In the rows, 100 means zero.
One turn sends every row of this set to another row. A few are shown first. Where does it send the rows asked after them?
Z331: [87 106 103 93 123 98 89 96 73 136 98 114 105 72 89]
Z38: [77 83 98 92 116 105 110 91 111 111 101 96 71 76 104]
Z904: [88 90 95 99 114 122 72 63 106 127 88 108 107 91 97]
Z276: [93 75 103 98 120 100 111 100 110 112 86 101 83 83 108]
Z830: [85 93 102 107 99 124 83 65 93 130 86 106 110 84 104]
Z224: [60 93 88 121 113 92 77 78 112 98 79 111 103 89 84]
Z625: [81 73 78 103 112 115 95 97 89 127 75 115 69 72 104]
Z99: [62 110 87 116 112 79 86 98 91 105 78 119 99 73 81]
Z186: [66 99 86 123 121 128 100 85 86 124 109 120 93 100 92]
Z873: [98 106 93 99 102 112 103 96 81 108 100 96 114 96 104]
Z993: [65 115 96 112 104 83 90 96 86 99 85 107 97 75 78]
Z504: [74 70 69 104 122 108 100 99 96 116 84 115 73 77 106]
Z868: [90 94 97 113 133 98 94 95 82 133 100 130 111 93 96]
Z911: [86 79 66 86 112 106 92 99 94 118 81 117 70 84 102]
Z840: [65 114 97 120 110 91 89 102 88 104 82 109 92 80 69]
Z869: [97 94 103 103 127 105 91 98 72 132 93 116 108 86 78]
Z30: [57 87 94 103 107 87 68 83 104 103 88 114 102 94 85]
Z434: [86 105 93 121 113 119 92 63 99 132 88 119 106 81 109]
Z333: [84 88 90 98 116 102 118 99 116 111 84 107 78 79 110]
Z799: [74 119 87 109 110 86 81 86 94 105 82 107 90 67 74]
Z164: [87 115 100 86 102 113 102 94 98 111 104 99 107 100 102]
Z659: [65 90 86 119 100 96 70 84 100 94 78 104 106 95 90]
Z408: [71 92 88 109 108 138 91 88 77 127 99 113 91 100 81]
Z948: [62 91 84 114 104 99 70 80 101 95 80 111 100 98 78]
Z612: [86 77 102 90 111 105 111 90 114 114 84 106 78 81 109]
Z690: [94 113 80 111 108 108 104 92 87 111 100 115 112 101 114]
Z912: [87 71 74 97 121 107 96 96 86 121 80 113 70 70 100]
Z349: [72 93 72 103 116 130 81 89 72 122 105 107 90 92 86]

Z625 -> Z659
Z408 -> Z830
Now these:
Z504 -> Z224
Z186 -> Z434
Z904 -> Z164
Z912 -> Z948
Z911 -> Z30

